Each run below is a few steps of one of 7 hidden systems, one row a step.
trace 1, pori (9 x 26):
[[ 31  42 -26 -37  15 -54  -4 -24  12 -25  -4 -12  -1 -20 -37 -30 -21 -41
  -32 -46  45  12  -5 -25  12  36]
 [-54 -55  -8  -5  50  69  -1  -7  22  18  24  15   6   4  22 -31   7 -15
   20  19 -42  17   0 -10 -16 -21]
 [ 35  24  48  17 -16 -22  -1   3  -8  42 -31 -14   3  30  10  34  -3  48
   27  36  18 -55  -4  45  -2  -1]
 [-10  11 -43   9 -33 -23  28 -17  -5 -18 -14 -32  -2 -15  -8 -10 -27 -29
  -78 -31  22  41   6 -36  15  46]
 [-13   7   0 -20  81  37 -35 -13  33  -1   4  33  16 -15 -25 -44  19  -1
   58  -1 -11  26   5 -10 -10 -21]
 [ -1 -39  10   4 -29 -18  21 -13  -4  46   3 -17  -4  43  52  34 -24  -1
   10  30  -5 -79  -3  45 -16 -11]
 [  1  59   7  19 -11  -4  29   4 -24  -8 -34 -27  -5 -11 -34   2  12  27
  -74  12  22  49 -13 -35  15  31]
 [ 13 -26 -17 -11  42  12 -47 -19  38  -4   2  15   9 -15 -16 -56 -27 -51
   54 -51   6  15  17  -9  14  21]
 [-50 -18 -19   6  -2   9  24 -14   6  30  -3   6  18  28  48  37   7  38
    8  54 -24 -36  13  32 -47 -49]]
trace 2, zazek:
[[  0 -14 -71 -49 -28 -13  12 -29  38 -15  11 -35   2 -24   4  44  12  39
   12   7   8  15 -32 -43   4  -6]
 [ 21  23  63   9  28   4 -16  26 -29 -30  -9  -9  -6 -70   3 -36 -34 -13
   55 -25 -20 -15 -21 -11  -5 -24]
 [-17 -37  19  32 -17  23   2  31 -33  -9  43  44 -30  68  -3   5  47 -26
  -36   9 -14  18  21  34  23   5]
 [ 17   6 -52 -43 -35  -5  -2 -15  42  19 -13 -12  24 -13 -19  49  22  57
    3  -7  12  57 -13 -16  11 -11]
 [ 15   4   2  10  -2  -9 -12  12 -15 -59   5 -20 -11 -74  14 -23 -46 -29
   57 -30 -14 -41  -8 -27  -3  -6]
 [-30 -18  51   9  32  24   9  19 -43  -4  37  47 -32  44  -1 -18  44 -19
  -26  10 -24  35  -2  30   3 -37]
 [ 50  -5 -32 -28 -59   1  -8  12  29  20   3 -10  11  16 -28  59  33  46
   -8   0  20  20 -13  -1  38  26]
 [-21  -8 -25  27 -11   6  -6  -5  -3 -44 -20 -29   5 -79  23 -15 -49  -1
   54 -25 -25  13   9 -37 -11 -21]
 [ -4  14  39 -15  41 -14  -8  19 -41 -32  44  62 -25  24 -15 -27  35 -43
  -11 -18  -6   1   7  34  -2 -38]]
trace 3, mel (9 x 26):
[[-13 -18  24  -6  46  40  -4   7 -11 -34  21 -12 -23 -51   0 -59 -18 -45
   11 -20 -26  23 -30 -50  13   6]
 [-13   0  15   7  21  20 -13  13   5  34   5  53  20  53   4  18  42  30
   22  39  -9 -20  31  62 -22 -35]
 [ 16  -5 -24  18 -74 -53  29 -20 -18 -15 -13 -49 -32  17  14  39 -19   6
  -35  -3  30  -7 -14 -14  26  32]
 [ 15  24  13 -24  34  39 -21  26  15   0 -12   5  36 -82 -26 -35 -17 -12
   15 -46 -19  47  -5 -31  -1 -11]
 [-26 -28  -4  13  33   5 -13  -2  -7 -23  47  48 -29  65   7  -9  42 -22
   20  36  -5 -45  22  34  -5 -10]
 [  2   5   9  -2 -59 -28  42 -14 -14  39 -36 -47   1   7  23  53 -11  54
  -32  15   6  22 -27   6  -1 -19]
 [ 46  20 -12   2   3  21 -34  36  16 -32   2   0  22 -60 -39 -32 -19 -31
   14 -42   5 -14  10 -34  26  55]
 [-60 -38  12  12  42  15   2 -23 -17 -11  22  38 -24  33  21 -27  22 -16
   23   6 -27  43  13  21 -15 -54]
 [ 28  28 -17 -34 -41 -40  21   3   6  24   2 -13  14  23   3  65  23  46
  -25  33  24 -53 -14  24 -12  -5]]
trace 4, dode:
[[-51 -26  35  10  28  26  35  -2 -23  45  13  13 -10  57  27 -15  14 -20
  -62  34 -20   0  -3  24 -15 -10]
 [ 49  26 -18 -21 -11 -47  -8 -41  36  37 -41 -34  12  19 -19  17 -15  26
    6   0  55 -15 -10   2  18  41]
 [-41 -25 -45  31  -4  20  -1  -8   5 -36 -11 -12  15 -57  26 -31 -50 -35
   17 -31 -23  17  30 -31 -16   3]
 [-28  33  23 -33  80   3   3  -7  -6  16  17  45   4  29 -10 -22  41  -3
  -13  33  -2 -11   0  27 -32 -39]
 [ 24 -37  -6 -14 -36 -29  23 -30  12  37   2 -54 -22  38  26  19 -28 -21
  -27   5  26 -43 -33   0  24  44]
 [-17  31 -16  43  18  31 -11  -6  21   8 -63 -18  40 -52 -13 -31 -37  23
   18  -7   0  41  31 -31 -10  22]
 [-26  -4 -22 -27  39 -40 -10 -22  -4 -28  38  54  -4  25   8 -24   9 -52
    7 -17   4 -25  33  35 -30 -37]
 [-21 -15  10 -33   1  18  48 -17   8  53   0 -52  -5  16  28  21   3  23
  -50  44  -4 -12 -57 -19  -7   1]
 [ 39  22   6  34  20  -3 -41 -12  22  -2 -43 -20   9 -19 -26 -41 -38 -11
   48 -15  32 -25  14 -15  23  62]]
trace 5, fera, 9 rows:
[[-25 -40  24  26  13  78  -6  45 -14 -14  17   9   4 -49  16 -30 -15 -24
   20 -15 -58  21   0 -18   2 -13]
 [ -7   2   9  19   5 -24  -8 -12  -7  17   3  42  -9  80   2  20  37  20
   16  39  16 -33  32  66 -10 -23]
 [ 13   6 -32 -40 -53 -35  31  -2 -14 -40  20 -27 -24 -25  -9  41  18  11
  -38 -22   7  38 -37 -33  21 -10]
 [  5  -7  26  22  33  76 -36  45  13 -11   3  17  16 -47 -17 -29  10  12
   60   1 -37  12   4 -17   8   1]
 [-19 -34  24  18 -12 -27  11  -8 -35  10  25  31 -31  77  29   8  12 -30
  -18   9  -2 -23  21  61  -4 -22]
 [  2  32 -58 -34 -37 -16  20  -1  12 -29   2 -12   8 -22 -19  53  39  61
  -17  19  10  31 -19 -29   0 -16]
 [ 33 -21  55  14  20  40 -35  35 -14 -28  18   7 -23 -40 -15 -39  -6 -24
   57 -33 -20  15 -20 -18  35   8]
 [-56 -28  -3  28  -8  17  21   7 -19  22  14  39   8  52  35  15  17  -3
  -30  29 -25 -15  39  53 -31 -32]
 [ 37  31 -30 -38 -24 -54   1 -21   8 -30   8  -9 -25  13 -34  43  46  47
   11   9  38  14 -27 -11  25  -4]]
trace 6, Mora (9 x 26):
[[ -4 -43 -28  49 -27   1 -12 -39  23   0 -35 -49 -11   3  24  -5 -47   8
   58   2   8  -4   7 -20  22  40]
 [ -6  50  12  -1  -7 -31  -1  18 -28 -11 -12  49  33 -24  -2  12   0   9
   -4 -26  -7  11  43  50 -40 -65]
 [ 10 -14  -5 -35  18   8   8   7  -7 -44  62  -1 -53  22 -24  -2  57 -16
  -20  17   6   3 -45 -33  36  20]
 [ -1 -41  19  24 -24  48   6   2  18  66 -40 -45  23 -25  36   9 -49  25
   22  -1 -26  15 -14  -6   5   4]
 [  2  47 -17  50  -7 -40 -23   5 -21 -49 -14  42   3  20 -20   3  11   7
   22   8  26 -30  62  37 -13   2]
 [ -5 -13 -13 -67 -12 -20  25  -8 -11 -15  38  -2 -21 -14  -5  11  21 -19
  -47 -35  -8  62 -42 -18  13 -35]
 [  7 -28  20  15  21  78 -16  27  25  22   1 -17  11 -21  10  -5   1  27
   58  39 -32 -47 -22 -18   5  20]
 [-13   7  13  64 -37 -57   8 -30 -37  -6 -41  -4 -21  40  17   3 -32  -6
  -11  -9  25  17  39  37   2  -3]
 [ 19  38 -36 -58  -8  12  -2  39  11 -24  33  36  29 -33 -42  24  49  10
  -42 -20  -3  27   0 -11  -1 -14]]
trace 7, fera, 9 rows:
[[ 29  15  49 -62  19 -47  14 -22  -7  30  -7 -27  -2 -26  22  -5 -38 -15
   14 -24   7 -30 -48  12 -17 -37]
 [-11  10 -19  61 -26  46  15  27   5   5 -27 -33  23 -13   0   1 -19  12
  -40  32  -1 -32  21 -25   6  68]
 [  6  -1  15 -18  42 -30 -21 -55  19  39 -27  12  -4  36 -15 -37 -10 -20
    7 -37  32  69   8  23  13  -5]
 [ -1 -10 -58 -27 -30 -10   9  13  21  -8  17 -12  37 -44  30  17 -38 -26
   -9 -13  -7 -79  13  -5 -30   6]
 [-12  50  46  32  60  -6  11 -31 -15   1 -46 -35 -22  -1 -11 -41  -4  24
    7  44  20  11 -24 -27  -1  18]
 [ 29 -28   4 -23 -38  12   0  23  16  68   1   4  39  10   3  10 -28 -40
  -58 -49   1   3  12  29  12  31]
 [-37  -5 -71  21  22 -17  -7 -62  36 -28 -24 -17  -2   2   8 -18 -15   9
   46  21  22  -4  25 -29 -12  13]
 [ 33  47  64 -33  16 -33  11  14 -28  21 -14  -5  17 -44   1 -14 -38 -23
  -14 -34   3 -26 -19  20 -23 -25]
 [-24 -13 -38  33   2  50  16   5  22  14  -1 -21   9  28  -5 -10   6  -6
  -53  41   5 -23   9 -32  11  76]]
trace 8, rivub:
[[ 40  30  12 -25  -7 -50   9 -14 -13   4   5  -3 -27  48 -38   9  30  -8
  -60  -6  47  20 -18   7  34  35]
 [ -6 -23 -21 -12  17  58  -3   6  39  14  -8 -39  30 -67  16 -21 -43  -7
   25  -3 -27 -21 -20 -49  -8  27]
 [-16  24  18  52  24 -28 -22 -23 -16  -4 -30  40  -7  50  -5 -11  13  19
   42  21  17   1  50  51 -12 -22]
 [ -6   2 -20 -45 -31 -34  47 -14  -9  17   8 -25   5  -7  13  13 -21 -33
  -93 -33  11  18 -21 -12  -5   4]
 [ 17  24   4  -2  54  48 -23  12  33  -5  -1 -10   4 -21 -32 -20  26  35
   49  48   1 -34 -23 -38   9  33]
 [-13 -34  17  45 -13 -31 -13 -33 -12  21 -32   3  -4  20  33 -25 -59 -39
   23 -46   4  21  39  42  -1 -11]
 [-32  47 -42 -23   0  -7  42   7   0  -5   9   4  21   4  -6  32  36  31
  -77  43   5  -9   1 -10 -31  -9]
 [ 56   1  24 -27  35 -12 -35 -20  22   0   0 -21 -24 -11 -31 -38 -14 -22
   44 -27  31   4 -38 -27  43  40]
 [-52 -24   4  47   3  39  13   5  -2  33 -27   0  37 -13  49 -10 -44  -1
   10  17 -37 -26  36  21 -44 -22]]
trace 9, zazek (9 x 26):
[[-41 -44  -3 -10 -32  14  34  10 -22  24  31  24  -6  37  24  28  26  -6
  -60  -4 -27  48   1  26  -4 -42]
 [ 46  47 -38 -27  -2  -1 -25   8  34 -27  -6 -10  15 -39 -49  15  27  44
   25   2  27  10 -13 -36  21  29]
 [-17 -62  26  20  -8   7  -3  -2 -23 -16  12 -14 -27 -26  50 -22 -49 -39
   54 -31 -34 -10  -8   3   0 -29]
 [ -5  48  21  -1  11   3   9  36 -33 -17  22  54  -4  27 -33  16  68  24
  -43  24  -1  26  14  26  -5 -26]
 [ 33 -49 -39 -25 -45  -1  -7 -20  36   7   7 -43 -17   0  -3  21 -10   2
   10 -26  18  31 -32 -35  48  42]
 [-21  23  15  19  12  28 -12  35 -17 -27 -12  18  31 -75  17  -8 -20  14
   46  -8 -42 -12  20   2 -40 -54]
 [  9 -10  14   1   5 -40  -4 -12 -31 -39  39  24 -61  68 -22  -9  43 -30
  -16   0  25  16  -5  17  37   9]
 [  7 -22 -13 -45 -35  48  20  29  25  48   4 -24  36 -37  11  45   6  40
  -22  -2 -30  29 -34 -17  -1 -14]
 [ 23  24   0  53   2 -11 -42   5  -8 -65 -21   6 -13 -33 -23 -26 -12   2
   75 -14  10  -6  28 -11  17  17]]
trace 10, dode, 9 rows:
[[  1  45  12 -15 -23 -47  42  11 -54 -46  15 -23 -26 -27  -1  10   2 -14
  -64  -3   9 -13 -27 -22  -5  -6]
 [ 29 -21  -4 -19  15  74 -29  35  36  20  20  12  17  -3 -41 -18  27  -8
   -9 -15  -7  30 -10 -27  37  53]
 [ -2 -40  15  36 -26 -10 -21  -8  -4  21 -17  18  -2  29  32  25 -12  21
   77  -2 -12  -9  30  59  -7 -43]
 [-13  65  -5  -3 -21 -53  41   0 -45 -48  -8 -18 -14 -29  -5  24  12  23
  -51  12  13   5 -15 -18 -19 -24]
 [ 34 -23  -3 -40  20  53 -23  33  27  -7  44   8  -1 -20 -37 -25  22 -36
   -7 -29  -9  13 -26 -34  38  42]
 [-10 -46  28  47 -22  33 -16  12   0  42 -16  15   9  34  31  20  -4  28
   53  18 -25  -7  27  54  -2 -24]
 [  6  66  -7   4 -29 -81  21 -19 -40 -47 -20 -13 -21  -9  -9  25   3  27
  -21   1  35   8  -2   0  -9 -22]
 [ 12 -18 -27 -42   5  51  -5  39  18 -21  46   2   8 -47 -21 -15  13 -37
  -30 -34 -24  21 -22 -46  22  25]
 [  0 -39  39  31  18  46 -27  13   8  38   1  24  -4  42  11   4  20  27
   64  32 -21 -15   9  43   3 -18]]
trace 11, rivub (9 x 26):
[[ 18  -2 -36   1 -79  12  22  28  11  28 -10 -20  32  -5  -6  51  -3  20
  -69 -11   4  16   8  -6  15  35]
 [  9  12 -42  -4  29   0 -37  -3  17 -79  22  12 -15 -34 -28 -22  16  -2
   67   1   5 -18   4 -36  10   7]
 [-16 -20  57 -16  17  -6   4  -2 -25  40   1  29   8   2  33 -11 -23 -25
   12 -33 -26  19   4  52 -25 -71]
 [ -1  -6  -6   7 -37  13  35  17 -10  13  20 -23 -21  51   2  44  40  27
  -63  56   9 -28 -21  -4  19  37]
 [ 35   5 -20  15 -18  12 -35   6  21 -35 -19 -21   5 -61 -30 -16 -22   4
   50 -45   5  48   1 -43  35  29]
 [-37  -9 -10  -3  27   2 -10   9  -5  -7  27  58  22   6  26  -8   0 -28
   23   0 -28 -40  44  46 -47 -55]
 [  4  -3  34 -26 -14 -32  36 -21 -30  15   7 -24 -47  46   1  27  31  20
  -47  16  13  42 -54   2  23 -17]
 [ 43  -5  -8  13 -34  54 -15  53  24   7  -7 -26  33 -55 -12   7 -21   8
   13  -8 -13 -38  -5 -29  23  59]
 [-44 -17 -22  49  20  -3 -24 -23 -12 -51   4  44 -19  17   3 -27   7 -12
   47  -4  -8  33  50  16  -6 -29]]
trace 12, pori:
[[ 13  17  26 -29  16   8   7  33 -34 -45  38   9 -22 -42 -29 -29  15 -41
  -43 -39 -11  39 -32 -34  23   0]
 [  5 -59   8  26 -11  55 -41  33   9  -5  28  43  -2  15   4   2  22  -4
   66  -9 -34   7  28  30  21 -11]
 [ 15  21 -17  -5 -72 -49  18  10 -22 -17  -5  -9   5 -13  14  71   7  52
    7   8   3 -18   0  24 -11 -41]
 [  9  27  -5 -32  10  -8  11  26 -26 -66  43   6 -23 -39 -28 -24  19 -43
  -44 -30  -1  13 -23 -41  17   9]
 [ -3 -57  32  14   9  56 -30  29  -2  -1  34  42 -13  12   5  -9  23  -9
   56 -13 -40  32   9  25  16 -31]
 [ 31  12 -11   6 -78 -29   5  30 -12  -6  -1   0  14  -2  10  73  10  47
    9   9   3 -42   9  34  -6 -21]
 [  4  27 -16 -20  -9 -26  17   8 -30 -75  28  -9 -31 -42 -23 -11  12 -26
  -37 -29   5  33 -23 -47  18   2]
 [  2 -39  29  -7  31  53 -36  37   1  -5  42  55   1  -3  -5 -22  23 -26
   45 -24 -39  16   8  25   7 -33]
 [ 19 -20  -5  17 -78 -14   9  23 -16   1   7  -5  -8  24  22  75  19  48
   19  24  -7 -37   3  35   5 -20]]
trace 13, mel:
[[ -8  -1 -38   5  25   8 -26  18   5 -42  41  61   7  18 -29 -35  24 -62
  -17 -24   5 -12  48  12   1  23]
 [-33 -36   2 -35   1 -13  33 -43  -1  26   7 -28 -29  29  35  31  18  37
    5  32 -12  29 -48   0  -8 -53]
 [ 52  45  13  11 -23   1 -12  40   4   5 -20 -18  36 -42 -11  12 -27  10
    8   3  11 -81   7   1   0  40]
 [-40 -22   9  48  21  23  -4 -14 -19 -23  -9  12 -30  17 -10 -52  -2 -32
  -15 -21  -6  84  22 -14  24  12]
 [ 12  -5 -39 -73  -8 -20  -8  -9  35  28  26  35  32  18   3  46  29  18
   12  -4   5 -16   3  39 -23 -45]
 [ -5   6  14  26  -7  -8  29  -2 -26 -37  -3 -62 -39 -29  23  -7 -28  -2
    3  34  -2 -55 -39 -43   6  26]
 [ 15  28  51  18  26  37 -25  28  -2  44 -37  36  37  -3 -31 -25   3   5
  -10 -23  -3  60  27  27   7   2]
 [-14 -52 -75  -8 -35 -23  -3 -24  19 -32  44  20 -19  49  10  21  18 -30
   -4  -5  10 -15  24   9  13  14]
 [ -4  33  26 -33  12 -19  25 -19  -8   7 -30 -47   3 -60  18  11 -23  44
   24  13  -9   9 -53 -26 -24 -52]]
trace 14, Mora (9 x 26):
[[ 25 -56  30  20 -19 -18 -14 -28   5  52 -11 -12 -21  63  21  -3 -31 -25
   24 -15  19 -12   3  45  28  24]
 [-17  68 -44  -5 -20 -15  29  14  -2  -8 -20   0  46 -29  -6  30   5  32
  -57  23   5 -22  26  -3 -40  -8]
 [ 23  -8   4 -27  48 -10 -31 -25  14 -33  18   2 -32 -17 -32 -52  -1 -40
   41 -38  19  37 -24 -33  32  14]
 [-37 -47  17   0  -8  42  23  22  -4  55  12   5  27  11  56  14 -19 -12
  -20  19 -43 -43   5  37 -35 -28]
 [ 23  63  -2  23  13 -38  -7 -31   2  -6 -37 -10 -14  41 -41   1  26  38
   -4  39  56  -2   5  -3  19  41]
 [ 13 -18 -26 -35 -28  -2   4  19   6  -6  16  -4  27 -61   8  -9 -47 -59
  -33 -75 -14  16   2 -14   0   1]
 [-45  -8  -7   6  73  37 -10 -20  19  -1  11  25  -1  26   6 -23  32  21
   48  58 -16 -19   7   2 -26 -25]
 [ 46  -4  48 -11 -34 -51  15 -11 -24  40 -11 -26 -21  36   8  18 -22 -15
  -33 -20  28 -17 -24  34  21  13]
 [-25  42 -54  15   7  45  10  28  18 -25  -8  -2  43 -52 -22 -12   4   6
  -45  13  -8   0  23 -46 -17  35]]

Name the system that made each run.
trace 15, 2 rows:
[[ 16 -11 -28 -59   7 -50  -6 -54  32  26   8   5 -12  50  -7  27  30  20
   20   3  34  20 -19  21   9 -22]
 [ -5  -9   0  13 -20  18  19  15  -4 -10 -15 -57   9 -72  39   2 -57  -1
   17   3 -28 -47 -24 -39 -12   5]]
 -> dode
trace 16, 2 rows:
[[ 17   0 -39  19  22  -2 -48 -27  41 -26 -25  -3  14 -26 -16 -31 -26  -2
   85 -18  16 -10  27 -17   7  28]
 [-33  -5  25 -24   6 -39  25  -7 -39   3  22  29  -4   9  37   4  -9 -32
  -22 -18 -18 -10   7  43 -41 -74]]
 -> Mora
trace 17:
[[ 17  30  17 -14  17  43  -9  31  27  66 -34   7  68 -31 -19 -20 -22  -6
  -39 -24  -4  19  17   7 -13  23]
 [-11 -39 -39  13  18 -29  -9 -58  28   2  -1 -15 -22  51  15 -31 -30 -45
   16   3  32 -39  13   0   9  48]]
 -> fera
trace 18 (2 x 26):
[[ 44 -17 -29 -66 -43 -47   1  -7   9 -12  33 -10 -16  -4 -14  27   5 -24
  -21 -52  22  17 -29  -7  31   3]
 [-25  -4  16  -1  31  59   4  36  -7 -26  15  -9   9 -71  23 -14  -7  10
   38  22 -51 -27 -22 -35 -25 -28]]
 -> mel
trace 19, 2 rows:
[[-12  45 -21 -25  57   6   0  -8  10 -44  22   9 -17   2 -39 -12  62  28
   -6  48  14   3 -21 -39   1   5]
 [ 32 -60  60 -23 -27  32   3  27  -9  46  22 -21 -14  -7  30  13 -17 -11
   16 -23 -32   0 -49  10  24 -14]]
 -> fera
trace 20 (2 x 26):
[[ 16  13  -7 -39   4 -28 -25   3   9  18  10  61  33  10 -17   8  15 -16
   -2 -50   6  35  36  56 -15 -45]
 [ -7 -11 -17 -41  17   0  30  -4  -1 -28  46 -30 -32   3  13  12  27  -1
  -10  50  -3 -67 -56 -38  -2   6]]
 -> Mora
trace 21:
[[ 14 -38 -17 -10 -44  21   0  14  20   3  -3 -39  13 -56  37  32 -37  25
   61  -5 -28 -37 -21 -17  -5 -15]
 [-13  47  46  79  17 -11  -7   6 -47 -28 -36  19 -17  14 -19 -33   0   3
   -4   9  11  20  38  18   2   8]]
 -> fera
trace 22 (2 x 26):
[[ 12  58  32  18  10 -45  15  -5 -49 -55  -4 -13 -51  16 -23  -3  33  18
  -16  35  31 -13 -25 -14  15  10]
 [ 12 -47   6 -19 -12  28 -16  13   7  30  15  18  16 -10  -4 -23 -24 -61
  -23 -77 -18  60   9   7  24   6]]
 -> pori
trace 23, 2 rows:
[[ 35  41  -1 -29  30  -4  -7  -2  25   7 -24 -39  31 -64 -14 -31 -47 -16
    3 -17  16 -39 -23 -39  -4  39]
 [-54 -42 -20  50  33  37  -9 -17  10   2   4  28  -1  39  13 -47  -9 -48
   -2   4 -12   9  48  10  -4  22]]
 -> dode
trace 24 (2 x 26):
[[-19 -40  22  23  28  -7 -19 -33  -3   9 -16   3  -9  -4  26 -57 -59 -58
   39 -47  -8  22  23  16  -2 -13]
 [-15  52 -35 -14   2 -30  22   0   5  12  -9  13  43   7   9  24  -1  12
  -41  34  12 -72  30  29 -51 -11]]
 -> fera
trace 25, 2 rows:
[[ 46  22   0 -25   4 -28  -6 -29  17  -8 -19 -54 -24 -21 -30  -9  -8  17
   12  -9  40  21 -52 -51  38  41]
 [-20 -29  18  33   2  56  -6  27   2  33 -18   6  41 -39  24 -34 -59 -43
   -5 -39 -37   9  29   9 -13   5]]
 -> fera
trace 26:
[[-26  25  -7  36 -28  -3  13  29 -47 -71  -1   8  -6 -62   1  -6 -12 -11
  -15 -28 -23  31  23 -22 -11 -27]
 [ 18   5  14 -56  34  31 -12  33   5   1  54  50  -4  26 -36   4  71  -4
  -23   7  -5   9 -20  14  12 -12]]
 -> dode
